Each path below is one point turned by a fixed rotation once a step. After each direction that follows a path, write how fast that rotation turns it, in degrees per step (0 if it stays still).
Each turn is a multiple of 5 degrees from 10 to 175, or 0.
Each row of a path follows its step; steps can be skipped.
path 1
step 2: [ -6   1  -4 -10  -3 -19 -10 -14   4   7   6 -14  -5   5   2   2  15   1
   1   5  10  11  -3  -5 -12  -6   4   6  13  -6  -5  -2  -1  12   0  32
  -9   8  -7  -6  15   2   6  -1   8  -4]
step 8: [-19 -10  -3   1  -2   0   1   9   3  12 -18 -10 -19   6   7   3 -13   1
  -1 -14  -1 -12   4 -13  -5 -10  -3   0  -8  -3   4 -16  17   4  10   3
   3   5   6  -1  15  12 -13   4   3   6]
step 14: [-16   7 -10   7   2  16  -1   0  -5  -7  -5  -5   6   4  -5   4   4  -5
  -7   2  -4   1  20  -6  11   5  23  -2 -11 -10  -6  -1  18  -4  -8  11
  -5   3  -8  18   1  -6  12 -15   7   9]
step 16: [ 14 -25   2   8  -3   3 -16  -5  12  -2  14  -5   4  -6 -12   2   6   1
  11  -5  12  -9  16  -1  -4  -2  17  -2  -7  -6  -3 -11  12  -4 -10  -4
   6  11  -7  13  -5   0  -8 -12   8  -7]
step 19: [ -2   8 -21  -7 -13   5   6  11  11   6 -13  -8   5  10   5  -2 -18  11
   2   2  -9  -4  10  16  -2 -20   6   2  15   6  -9   5   6  -2   4  17
  10  -1  -6   7   1   2  -4  -3  -1  -6]
step 20: [-16   2  -7   4  10  -1   4   9  10   9  -2   4  -3  -3  -5  -6   5   1
 -12  -2   4   9  -8  -5  18 -17 -12   1  -5  -3   8  -2 -20   8  -9  15
  10  13   5   3  -5 -20   4   8  10   1]
step 24: [  2   2  -9  -3   7  -7 -13  -4   1  -5 -19   3  -3   3   9   3  -4  -3
  26  -6   3 -19  16  10   2  -1 -26   3   0   2 -14  -6   5   5  -3  -3
   3  -2   5  -5   1  14   5   2   5  15]
[-3  0 -1  3  3 -4  3  3 -2  0 -1  2  8  1 -3  3 -1  0 -2 -3 -2 -4  1 -1
  0 -5 -2 -5  1 -2 -1  1  4  2  0  2 -4 -1 -3 -2  0 -6  1  4 -6 -5]	55
[ 4  2  3  2 -2  2 -3 -1  1  0 -3  2  3 -1  0  5  4  4  0  0 -1 -5 -2 -2
  3 -2 -3  4  5  7 -3 -3 -3 -2  1 -2  4 -3 -1  0 -3  2  4 -4 -4 -1]	55
[ 3 -3  2  0  4 -2 -2 -4  6  0 -2 -2  4 -3  6 -4 -1  0  2  4  2  2 -2 -2
 -3  0 -2 -1  2  3  2 -7  3  0  2 -1 -3  1  2  2  8 -3  1  1 -2 -2]	135
[-1 -6 -3 -4  1 -3 -2 -2 -8  1 -2 -3  1  1  0 -4  5  2 -4  4  1 -2 -2 -1
 -1  1  3  3  1  3 -2 -2 -7  4  1 -3 -3  2 -1 -2 -3 -3 -2  4 -1  2]	135
path 2
step 0: [ -8  13  -6  14 -17  -2  22  -6  -6   5   3  -5  -7   5   1  -5 -17   3
   8  -1  -4   7  13  -4   1   0   6  22 -17   4   0 -10  -6  13  -6 -21
   2  -6   1  -9   6 -14  10  -6   5   8]
step 6: [ 10  -3  -9  15 -22   5  -5   5   7  -4 -17  -1 -10  17   6  -3   7  -8
  -4   3   4  -1   4   0  14   3   1  -1  -8   2  -6  -4  -7   3  19 -14
   3  -5   7 -21  15   1  20 -14 -16  -5]
step 13: [  3 -13   0   3  -5  22   9   2   1  18 -10 -16  -2   3  -5   2   7  -3
 -16  -3   4   6  21  -9 -13   3  -3   3   2  -2  15  -9  10   5  -1   0
  14   0  -7  -5  11 -23  20  -3   3  -1]
step 14: [ -8 -14  -7  -4  -5   5  13 -17  -1   5 -12   5  -7  17   1   4  15 -14
   0   7  -8   2   8 -13  -7   7  -6 -17   0   9   7   1  13  16   5  -4
  -4   8   9 -24  -1   6  -8   8   5  14]
step 16: [-15  -3  -6  16  12  -2  21 -14   1  11  -6  -5  -2   7   5   9  -1  -3
  -5   2  -3  -8   1  -8   0   1  -5   2 -19 -23 -13 -13  24   8 -14  -3
   4   1  -2   1  14 -11 -10  -6  -2   2]
step 23: [  0 -12  -5  -2  -4  -1  -2 -11   4  -7 -17   8 -21   4 -11 -12  -8  21
  -1   6   1  -5  -8  -6  13  16  -9 -18 -12   1  -8  -3   5  10  -4  15
  11  -6  11  -5   8  -1  -5 -20   0   0]
step 26: [ 13  -9   0   7 -11  10   1   1 -11  -6   0 -17 -20   5  -7   0  11   3
  -3  19 -11   1  16  11  -3   0  12  -2  -7   7  -7   7   1  16   5   9
   6   5 -11  -7 -10  -5  -1 -28  -2  -7]
[ 1  4  2 -3  0 -2  6  0  0  2 -7  2  1  3 -1  1 -2 -5  3 -1  0 -2 -4  2
  5  5  1 -2  2  3 -3  1  6 -2  1  0 -2  0  7  2  1  1  2  0 -6  2]	170
[-1 -4 -2 -2  0  2 -5 -4  1 -1  5 -1  0  8  0  0 -3 -3 -5  0  2 -1 -2  1
 -1 -4  3 -1 -5 -2 -3 -3  2 -4  0  1 -1  5  4 -2 -1  1  3 -4  1  5]	40
[-3  3 -4  3 -3  2 -4 -1  0  6 -4  0 -1  3 -1  0  3  1 -2 -1 -3 -1  3  1
  2  1  4  1 -2 -3 -4  2  4 -2 -2 -3  2 -4  1  8 -3 -3  3  1  5 -4]	115
[ 2 -2 -1  0 -4 -1  0 -2  3  4  3  1  4 -4  5  3 -3 -2  2 -2 -2  0  2 -3
  1 -1 -2  1  4  3 -2  0  6 -7 -3 -3 -1  2 -3 -3  4 -6 -4 -2  4  0]	130
[-4 -2  3  0  5 -7 -2 -2 -4  4 -2  0 -1  3 -2  5 -2 -2 -2 -3 -2  3  0 -3
 -3 -3  4  2 -1  2  2 -6 -1 -1 -2 -4  1 -3  1 -4  0 -1 -1  5 -4 -4]	130
[ 0  0 -7  0 -4  0  3 -2 -4  0  0  5  1 -4 -9  0 -3  2 -2 -1 -4 -4 -2  3
  0  0 -2 -1  0 -1 -4 -6  1  5  0 -3  0  4  1 -1 -2  0 -4  3  2  2]	155
path 3
step 0: [ -5  -1  10   7  14  -4  -7   6  -9  27 -17  -7 -14 -19  -2  -5  16   6
  -1 -21  15 -10   5   3 -11  -4  -6 -18   9  -4   9 -15  16  -3  -1  -1
  -4 -17  -7  -6   0  -3 -10   9   8  -9]
step 4: [  8  -7 -14 -12 -11   8  12   5 -12  -2  16  12  -2  24   6  14   2   4
  -7 -15   5 -13  -2  -1  -9   0  10 -16  -2  10   9 -29  -6  -3  -2   4
   3  10  14   1  12   7  -9  -5  -7 -11]
step 6: [  3  -2   6  16 -13 -11 -10  -5  -2 -16 -18  -7  -2 -15   6  -4  -4  11
  -2   2   0 -29  -9  -7   1 -10  15  13  -2   1   6 -21   2   9   4 -10
  -1   6   2 -21   4  -9  -5   8 -16  15]
step 10: [-15  -9  -7  -2  14  10  15   1  12  -6 -14  -7  -1   0 -19   8   6   3
  11   7   9  -7 -10  -9  18   2   5 -25  -7  -4   2 -20  -5   5  15   3
   2   1  -8   1   0 -11   2 -15  24 -10]
step 12: [  8  -4 -10  -5  13  22  -5  -1 -17  -2  -1  21   5  -9   1  -2   3  14
  -1  -5  -4  -6 -23 -17  -5  -5   7   2   1   2  12  -2   6  -3  19  -7
   5  -9  -2  11  -1  32  -7   6  -2  17]
step 21: [  0  -4  -5  13 -17   5  14  11 -23  -1  -3  11  -6  -3  10   0  -7   7
  -7 -15   1   1   2 -14   0  -4  19 -16   4   0 -11  -2  13  33  18  -8
   0   7  -3  -6   7   5  -5  -2 -17   7]
step 30: [-16   8  -4  10  -8   4  -1   1   7   1  -7  15   3  -5 -23   9  -3  -3
   1 -33  -2  16   4  10 -16   3  -8   0  12  -5  -4  -5  13  16   8 -20
   4  -7   0  11  17 -13   2   4  -8  -6]
[-2  0  0 -1  0 -2  0 -3  3  1  4  0  3  3  4  1  3  2 -3 -1  4  0  1  8
 -2  1  2 -1 -2  1  2  0  5  1  3 -2 -6 -5  0 -1  3  0  1  2 -9 -5]	155
[ 1  3  1  2 -1 -5  5  1 -3 -3 -1  7  1 -4 -4 -1 -2  7 -3  1  2  2 -2  3
  0 -1 -2  1 -2  0 -7  1  2  0 -2  1  1  3 -2  3  0  4  5  4 -2 -1]	115
[ 1 -2  2 -1 -5 -1  2 -1  0 -4 -6 -6  5  2  4 -6  2  2  2  0  1 -1 -4 -3
  1  2  0 -2 -2  0  0  4 -2  4  5  1  1  2 -4 -3 -2 -4  3  4  1 -4]	100
[ 3  4  2 -1 -1  0 -3 -3 -1 -1 -9  0 -6 -2  5  6  0 -3  0 -3 -3  0  3  6
  3  1 -2  0 -1 -5  0  2  2 -2  1 -2 -2  1 -1  3  2 -2  2  2  3 -2]	130
[ 2  0  1  2  3 -1 -4  6  4 -2 -3  2 -3  3  0 -3  1  0  0  5 -4 -6 -2 -3
  2 -2  1 -3  3 -1 -6  0  7  3  0 -1 -6 -1 -4 -1  2  2 -4  2 -1  1]	70
[-3 -4  5  0 -1 -1 -6  0  0  6  0 -2  6 -2 -3 -2 -1  4 -1  1 -4 -3  1  2
 -2  3 -7 -2  1 -6  1 -1 -1 -2 -1 -5  1  5 -1 -4  2  2  0 -1 -2  1]	130
path 4
step 1: [  4   5  14  14 -15 -12  -7   7   8  -2   2  -2  12 -17 -18  29  -2  15
   4  -9  -3  -8   0   7   7  -3 -11   8   3 -10 -11 -24  13  17   3  -4
   2 -13   0   7  -5  -2  -9   3   0   2]
step 2: [ -5 -21   3  -3  -6  -2 -20  -8   3  -8  -3  24  12  -1   1   5   4  13
  21  16  14  12   7   1  -2  -2  -6  -8 -20 -11   0  11   5  -2  -4  15
 -15  12   8   0 -15  -1   3   2   0  -3]
step 9: [  2  -6  -7   1  -3  -2   3  -5  -8   4  12  10   8   7  -7  20 -15 -13
   1   4 -20   3 -28  -7   0  -3 -29   6  -4   5   3 -13  19   2  -7  -1
  -7  -9  -2   6  -7   3   8  11  13  -2]
step 12: [ -6  15  -3  -7 -15 -14  -7   5   5  -8   2  15   6  -6   2  11  -8  -5
  -8  -5   7  -7 -12  -3   4  -3  -4  -4 -17  -9   6  12  17   4  -6  10
  23 -10   1 -17 -18   1   4 -17  16   5]
step 13: [  5  -1  -2  21   9   4 -12   5  -8  -4  -2  12  -2  -8 -12  -2   3  -4
   5  13   7  -1  -8  21   5   3 -21   7  -2 -20 -21  11  -2 -18 -12  -5
  -7  -7 -22  -3   4   9   0  -7  -7   4]
step 15: [ -6  -5  -7  -8   4 -10  -7  -1 -19  -9   9  16   2  -3  -5  10   6  -7
 -14 -22  -4  -9  -9   4  -5 -12  21  -5 -10  -4   1   2   1   8 -10  -9
   3 -23 -14  -9  28   8   0   3   2  -9]
step 20: [ 15  15   4  17  -3 -24 -13   6  -1  10   5   0   8   5  -7   6   0  11
   8   2 -12  12  -9  13  13   2  -5  13  -2   1  15 -13  12   8  11   0
  13 -11  10   1  -9   4  -2 -27  -7  -4]
[-2  1  4  1  0 -3  3 -4 -6 -3  5 -3 -1 -9  2 -3 -2  3 -5  0 -1 -1  0 -1
  3  0  1 -3 -1  0  2 -2 -2 -4  0  2  5 -6  3  0  0 -1 -3  0  3 -2]	95
[-2  6  7 -5  2 -1  3  0  6 -2  3  1  0 -2 -3  1 -3 -2  2  2 -1  0 -1 -3
 -3  2 -4  1 -1  1 -1 -4 -1  0 -5  0 -1  5 -1 -2 -2 -4  0  5 -1 -7]	145
[-1  3 -1  1  1  0  4  1 -3 -1  1  1  1  1 -3  5 -2  2 -3 -3 -1 -2 -2  1
  4  2 -1  2  5  5 -2  7 -2 -5  1  4  3  5 -3  0 -4  3  6  3  3  2]	25
[-1  3  2 -5 -4  2 -3 -1 -1  0 -4 -1  4  1 -1  1  2  2  1 -3 -1  0  2  3
 -3  1 -4  7  0 -1  5 -2  1 -4  0  3 -3 -4  5  8 -1 -3  2  2  4  2]	40
[-2 -7  1 -2  4 -3 -6 -4  0 -3 -2  3 -4 -2 -2 -4  4 -3  1 -3  1 -2  0 -1
  2  5 -1 -2  3  2 -1 -2  6 -4 -4 -2 -2  3 -3  2  4  1  2  2  5  1]	175
[ 1 -1 -1  4  2  1  2 -1  0  6  3  1 -2  0  5 -3 -4 -1  4 -1  2 -3  0  5
 -1 -4 -7  3  2 -3  4 -2  0 -3 -1  1  6  5 -1  1  5 -2  3 -2 -1 -2]	110
path 5
step 8: [ -8 -22  -3   9   5  -3  11   2 -11  12 -11  -1 -18  21  -2   0   0  12
   4   6  16   4  10   0  15  13   3  -8  -3 -14   9   4  -9   2 -16  -4
 -16  15 -17   6  -7   6 -10   3  10  -5]
step 14: [  9   8 -12  -6   7  -5  -9  -5   4   7   8  14  -8  -6 -19  11  -2  -6
  11  13   4   7   8 -12 -16  18 -25   1   1  -4 -15   0  13  -3   4  -4
 -11   5  17 -14  -8   3 -15  -7 -11  -7]
step 22: [ -1  11  -3   0  27   3 -16  14  13   8  16 -13   9   8 -15  -7   4  11
   3   2  -2   8  -5 -10 -15 -10 -19   3  12   1  11  -4  12  -4   4 -14
   2  -1   1 -11   5 -13  -4  15  -5  -4]
step 23: [ -7  -4  13  20  -2   5  -5  -1   4 -12  -6  13   3  11  11   2  -2   8
   7  -3 -11 -18  -4   9   7  14  -1  -3  12  -3 -12 -15   4   2  -1  19
 -26  13  -2  10 -11  17  10   1  -9  -7]
step 24: [-22   3  -2 -17 -10 -13  13  -1 -12   4   8  -4   2 -25  -6   5  -1  -3
   5   8  12   1  -3   3  15  13  -3 -14 -16  -3  -6  -3 -12  -3 -13 -15
   5  10 -22 -13  -4  -3  -8   0  10   7]
step 29: [  1  20  -3   2  -7 -21  11  10  10  11  -5  -6   2  -9  11   4   3   2
   7   4  14 -15  18   7  -8 -12 -17   4   0  10 -31  -9   7  -7   6  -1
   6   1   3   4   0  -5 -11  10   6   7]
step 32: [  3  17   5  -4   1  -7  21   1   2  -4  16 -19   4 -21   5  -4  -9   0
  18  -2  -2   4  -7   0  -2  -5   7  11   5   5 -11 -20  -8  -2  18   4
  -6  -4 -17 -15 -18  -4   3 -10   7  10]
[ 2  2 -3  4 -6 -1  2  5  0 -3 -2 -2  1 -5 -1  0 -3 -4  1  4 -2  2  2  3
  5 -4  0 -3  3  2  3 -5 -4 -2 -1 -2  6  2 -7  0 -1  0 -3  0  1  1]	130
[ 1 -4 -6 -3  5  2  0  4 -1  6 -4  3 -1 -2 -1 -2  0  3  1 -1 -1 -2  8  0
  0  3  0  0  3  0  1 -5 -4 -2  1  0  1  4  5 -1  3  4  0  1  2  5]	175
[-3 -3  1  7  1  0 -3 -4 -1 -3 -4 -1 -5  2  1  2 -5 -3 -3  1  3 -1  0 -3
 -2 -2 -1  6  1 -1  3 -3 -2  5 -5  2 -2  1 -1 -2  1  2  5  1  2  5]	145
[-2 -1  0  0  6  5 -4 -4 -1 -1 -1  0  6  1  3 -2 -4  3 -1 -5  0  0 -1  2
 -2 -5  1 -2 -2 -1  0  0  0  0 -1 -7  9 -1 -2 -4  3  3 -1 -2  2 -2]	115
[-2  0  1 -6  3  1 -6 -2  3 -3 -1  1 -1 -4  0 -1  1  3 -1  3 -1 -1 -2  0
 -1  2 -1  3 -1  7  1 -4  0 -3  1 -1 -6 -1 -7 -2 -1  6 -4 -1 -3 -1]	40
[ 3  4 -3 -4  2  1  6 -5  0 -2 -6 -1  4 -3  3  2 -4  0 -1  3 -1  1  3 -6
 -1  2 -4  2  1  4  0  2  6 -2  0 -2  1 -2  1 -1 -2 -5  4 -1  2  3]	95
